In the rows, zero is written as 128.
Each path below is one point turned by a fixed rotation once a step. After each direction that follows a path, write how fast that rotation turns it, in degrees a step (0 if it stays still).
Each turn is a multiple of 5 degrees from 10 to 175, or 0.
Each row of a path follows its step; steps can be skipped.
Path 1:
step 0: [135 121 151 135 124 136 126 134 131 122 135 130 130 128 138 124 145 130
 117 133 120 137 112 113 121 125 113 138 138 139 126 118 136 121 129 133
 125 126 140 116 136 123 131 133 127 126 127 129 129 118 128 127 133 142
 123 122 121 118 124 129 119 141 140 129 135]
step 1: [131 132 124 138 136 132 135 131 123 124 126 122 120 133 122 130 120 136
 118 128 134 130 127 129 110 114 118 133 117 134 127 125 130 139 127 133
 132 129 130 116 112 126 127 124 140 126 130 135 144 122 135 134 119 136
 106 139 123 123 138 111 134 120 123 111 135]
step 2: [130 133 123 130 117 128 132 128 134 140 131 129 118 129 123 140 136 130
 129 118 133 127 124 111 133 118 116 131 142 120 133 121 143 130 114 116
 131 136 126 122 134 122 121 132 137 122 136 117 123 119 125 127 130 141
 131 140 144 135 113 125 145 130 121 130 141]
step 3: [131 131 133 135 125 121 129 137 117 131 129 132 141 135 120 135 121 114
 126 132 141 123 119 133 120 114 134 141 133 117 125 136 128 122 128 133
 141 134 140 126 132 134 112 137 123 137 139 136 133 123 132 131 133 133
 123 146 126 123 132 117 127 130 132 150 118]
step 5: [115 115 144 143 132 125 114 126 125 115 127 133 125 126 120 138 140 145
 133 122 134 133 120 126 139 137 126 144 120 121 115 130 128 130 141 127
 122 132 138 129 129 129 132 122 129 127 137 136 119 131 138 135 140 140
 129 136 136 127 124 125 133 136 119 131 115]
step 6: [126 124 141 131 133 130 117 131 136 133 127 123 143 118 126 124 146 132
 118 130 122 133 137 123 126 124 121 129 132 137 115 130 134 145 115 138
 123 122 137 123 131 121 118 130 124 142 113 128 142 141 132 114 126 124
 117 139 128 129 137 113 129 132 125 128 133]
step 7: [130 132 120 135 115 133 129 115 124 144 117 129 131 130 115 136 127 149
 130 125 132 122 116 125 113 125 128 138 127 133 129 132 132 134 136 133
 124 135 121 120 130 119 140 131 122 129 125 126 114 127 136 122 146 140
 125 129 123 126 131 114 126 128 131 113 145]
step 8: [132 133 125 121 137 143 136 128 114 138 127 120 133 123 132 140 140 128
 133 125 120 132 121 116 120 117 136 142 130 118 136 132 126 131 117 125
 117 123 138 133 123 141 126 127 125 130 126 141 124 120 128 119 117 135
 136 138 135 132 138 120 147 131 112 135 128]
step 9: [123 129 119 127 123 122 120 122 133 144 109 131 128 121 139 121 127 132
 132 127 133 127 124 141 125 117 126 125 128 114 123 131 140 131 129 138
 129 152 127 122 122 122 118 126 120 137 134 131 121 122 110 136 135 119
 128 136 134 121 142 131 133 127 124 146 137]
step 10: [125 116 126 135 131 134 132 126 124 132 111 133 122 126 115 130 148 121
 134 121 125 133 126 140 131 140 131 139 137 123 122 131 121 120 127 123
 136 129 119 138 141 128 125 132 123 140 147 133 129 131 129 129 119 125
 143 121 109 127 130 113 128 132 112 130 129]
Speeds:
[126 126 128 125 128 125 129 126 128 128 127 126 130 127 132 126 127 128
 127 125 131 127 126 127 124 126 126 127 128 127 127 131 127 126 125 130
 126 128 130 129 133 123 126 128 129 130 128 127 129 132 128 130 127 128
 127 127 128 127 126 127 127 133 131 132 127]
115
[129 128 125 130 124 132 132 127 127 124 126 129 130 127 131 130 126 132
 126 129 125 128 128 128 127 129 125 125 131 129 124 124 126 129 127 128
 123 128 130 129 128 128 131 128 126 129 127 127 130 128 128 126 130 128
 127 130 129 126 128 126 129 129 130 126 125]
55
